name the system of each run:
Y, seq 1 (7 x 28):
[[-30   4  -5  -2  -6  -4   2   8   0 -13  -4   1  -2 -21   4   1  -9   6
   -8  -6   3 -23  -5   1  -3   1  -9  13]
 [-29   8  -5   1   8   0  -3  12  -3 -10  -8   4   2 -17  -5  -5 -11   8
  -17  -3  -3 -10 -10   9  -8  -9 -15   0]
 [-11   8  -3  -4  22   5  -4  10  -2  -4 -13   1   7  -5  -8  -5  -5   5
  -19  -1 -13  13 -12  14 -10  -9 -13 -11]
 [ 12   0   0  -8  21   8  -2   3   0   6 -14  -7  10   8  -6   1   4  -4
   -6  -2 -22  26  -4   8  -2  -3  -2 -12]
 [ 24  -4  -2 -10  13  10  -2  -1   7   9 -13 -10   8  13   1  10  12 -12
    7   2 -21  25   4  -1   5  10   7  -4]
 [ 20  -6  -2  -8  -2   7   1  -5  11   7  -8 -11   3   5   9  17  15 -12
   18  -1 -15   3   5 -12  14  11   9   7]
 [  3  -5  -4  -3 -10   0   5  -6  13   0   0  -2  -2  -8  13  16  10 -13
   16  -5  -1 -18   4 -15  12   4   3  19]]
R, seq 2 (7 x 28):
[[  1  -2  -4   2   4  -4   2  -5   7   4   8   9  -1 -11   0  11   2 -14
   10  -8   4 -19  -2 -13   8  -7  -6   9]
 [ -6  -1   1   4 -12  -7   4  -4   4   0   9   7  -6  -9   3   8   1  -6
    8  -4  10 -23   1 -14   4  -7   0  15]
 [-13   3   4   7 -19 -12   3  -1  -4  -4  14  11  -7  -7   7  -5  -3   8
    4   1  18 -22  -2  -4  -1  -5   2  11]
 [-11   6   7  11 -17 -15   1   1 -10  -3  18  15  -9   2   0 -12  -8  14
   -2   4  24 -10  -4   4 -12 -11  -1   8]
 [ -1   8   9  10  -8 -14   3  -5 -11   2  21  19  -5  10  -7 -15 -10  13
   -5   3  21   5  -6   8 -15 -18   0  -4]
 [ 11   6  11   6   2 -10   0  -8  -9   9  19  17  -1  15 -10 -12  -4   3
    0   4  14  17  -5   5 -12 -20   2 -10]
 [ 28   2   9   5   5  -6   1 -13  -4  14  16  13   2  18  -7   0   4  -6
    8   3   5  21   0  -1  -2 -14   5 -10]]
J, seq 3 (7 x 28):
[[-11   3  -7  -2  30   4  -3   5   4  -4  -6   6   8 -17 -10  10  -5 -11
  -11  -8 -11  -5  -6  -4   1 -17 -18  -3]
 [  2   2   0   4  24  -2  -3  -4   3   5   8  16   5 -10 -13   8  -7 -15
   -2  -7   3  -7  -5  -9   3 -26 -15  -3]
 [ 10   1   3   6   8  -8   3 -11   8   9  17  18  -1   0  -5   6   0 -13
    8  -6  12  -8   0 -14   7 -20  -7   4]
 [ 10  -3   3   5 -10  -6   6 -10   5   4  16   8  -3   1   5  10   5 -11
   18  -4  10 -16   2 -16   7  -5   5  14]
 [ -3  -2  -1   0 -22  -6   4  -4   9  -3   4  -2  -7  -7  16  10   7  -2
   16  -2   6 -22   3 -10   6   7   8  19]
 [-24   0  -4  -4 -21  -1   3   5   4 -12  -7  -8  -6 -16  19   5   1   8
    5  -5   2 -25  -1  -2   2  14   3  22]
 [-38   3  -7  -3 -13  -1  -2  11  -1 -14  -9  -4  -4 -22  10  -1  -7  11
   -9  -4   4 -23  -3   6  -7   8  -6  14]]
H, seq 4 (7 x 28):
[[ 12  -5   3   0   6  -5   4  -7   9   8  12   9   0  -3  -1  12   3 -16
   13  -6   6 -12  -1 -16  11 -13  -3   5]
 [ 10   3   9  10   5 -14   2 -10  -4   8  25  21   0   4  -8   0  -6  -6
    4  -3  17  -2  -3  -7  -2 -23  -3  -2]
 [ -1  10  10   9   1 -14   1  -3 -10   1  22  23  -2   9 -13 -14 -11   6
   -9   0  15  10  -9   9 -13 -22  -5  -9]
 [-11  10   3   2   3  -6  -2   8 -12  -5   3   9   1   3  -7 -17 -10  15
  -17   2   7  11  -9  17 -17 -13  -7  -9]
 [-21   7  -6  -8   8   7  -1  17  -5  -9 -20  -7   5  -7  -3  -9  -4  12
  -19   1 -13   6  -9  18 -11   1  -7  -7]
 [-12   1 -14 -17  13  14  -2  14   7  -8 -30 -19   7 -14   4   6   4  -3
   -9  -6 -27   3  -4   7   0  10  -4   2]
 [  4  -5 -13 -16  15  14  -3   6  14   0 -23 -17   9 -11   6  22  11 -17
    6  -7 -25  -2  -1  -8  13  12  -2   6]]
L, seq 5 (7 x 28):
[[ -7  -6  -7  -7 -14   2   4  -1  10  -3  -6  -8  -3 -15  16  16   6 -11
   15  -5  -5 -24   3 -14  12  11   4  19]
 [  1  -4  -1   0 -17  -3   8  -7   9   1   5   1  -5  -5  14  14   8 -10
   21  -4   5 -24   4 -18  10   8   7  21]
 [  4  -3   4   4 -24  -9   4 -10   5   1  13   5  -9   2  12   4   7  -2
   20   0  16 -22   3 -13   7   4  10  19]
 [  3   2   8   9 -36 -12   3  -7  -4   0  18   6 -11   7  14  -2   7   9
   17   4  20 -13   3  -7  -2   5  18  16]
 [  5   1   6   4 -38 -12   6  -6  -5   1  13   2 -12  18  18 -10   7  14
   16  10  17  -2   2   2  -5  15  23  12]
 [ 12  -3   8   0 -35  -7   5  -4  -7   2   6  -7  -7  25  15 -10   8  18
   13  11   9  15   5   6  -8  23  25   8]
 [ 20  -3   8  -2 -22  -3   0  -4  -7   7  -1 -14  -2  28  12  -8  13  14
   13  10  -3  24   5   6  -3  23  24   0]]

runs to name:
seq 6 (5 x 28):
[[ -8  -5  -7 -10 -18   5   3   2  12  -4 -10 -16  -3 -10  20  15  10  -2
   12  -5  -9 -21   3 -10   9  19   8  20]
 [  3  -5  -1  -1 -17  -4   5  -9   8   2  10   3  -5  -7  13  13   7 -11
   20  -5   8 -23   2 -18  11   4   6  19]
 [  2   2   6  10 -16 -15   5 -12   0   4  27  17  -8  -2   4   2  -1  -4
   13  -1  24 -22   1 -14   6 -14   2  12]
 [-10   7  12  15 -14 -19   0  -5 -11  -4  28  23  -8  -2  -3 -12 -10   9
   -3   1  32 -14  -6   2  -7 -23  -3   5]
 [-26  11   6  13  -8 -15  -1   6 -17  -7  18  21  -6  -7  -8 -16 -16  18
  -15   1  22 -11  -8  12 -20 -20  -9   1]]

H
seq 7 (5 x 28):
[[ 24  -4   3  -1  -1   1   1  -9   5  11   5   0   2   9   4  10   9 -12
   15  -2  -3   8   3 -12   8   3   8   4]
 [  9  -4  -3  -8 -10   6   1  -3   9   2  -5  -9   1   0  13  13  11  -6
   15  -1 -11  -2   4  -9  11  13  10  11]
 [ -6  -4 -11 -12  -5   8  -1   7  11  -5 -15 -13   2 -13  13  14  10  -4
    5  -4 -15 -11   1  -5   7  15   3  12]
 [-20   3 -13  -9   5   6  -1  11   6 -11 -20 -11   2 -21   8  10   1  -2
   -5  -5 -14 -18  -3   0   4   4  -8   9]
 [-23   6  -8  -4  17   3  -2  10   1 -10 -10   2   3 -21  -3   4  -5  -1
  -12  -7  -6 -16  -8   0   0 -13 -17   3]]

J
seq 8 (5 x 28):
[[ 16   0  -3  -4   3   3  -1  -2   9   7  -4  -7   4   0   5  12   8 -10
   11  -3 -12   2   3 -11  11   7   3   6]
 [  2  -3  -3  -8 -12   0   2  -2   7   1  -5  -9  -2   1  13   9   9  -2
   12  -3  -5  -7  -1  -5   6  13   8  14]
 [-10   3  -1  -4 -21  -4   1   2   2  -5  -5  -6  -6  -3  13  -1   4   9
    4   1   2  -8   0   4  -5  15   9  11]
 [-19   3  -3  -1 -15  -5   0   6  -5  -6  -2  -2  -5   0   6 -10  -3  14
   -5   3   6  -1  -2  14 -14   8   3   5]
 [-14   9   1   0   0  -4  -2   6  -8  -4   0   5  -1  -1  -1 -11  -7   9
  -13   1   2   9  -8  14 -16  -7  -4  -6]]

R
seq 9 (5 x 28):
[[-19   3 -10 -11  -6   7  -1  11   2 -11 -20 -13   0 -13  10   1   2   7
   -6  -1 -14  -9  -1   8  -3  12   0   8]
 [-20   6 -10 -12   6  10  -5  13   5  -9 -24 -11   1 -14   5   6   1   5
  -11  -2 -18  -5  -6   8  -1   9  -4   2]
 [-11   4 -11 -12  15  11  -1  13   8  -7 -24 -13   6 -12   3   8   3  -3
  -10  -5 -24   3  -4   7  -4   5  -7  -1]
 [ -1   0 -10 -14  18  13  -1   7   9  -3 -21 -11   8  -9  -1  13   6  -9
   -3  -5 -24   7  -2   5   3   4  -6  -1]
 [  3  -4 -10 -11  19  11  -1   3  11   1 -20 -12  10 -10   2  19   6 -14
    1  -8 -24   3   1  -4   9   3  -6   0]]

Y
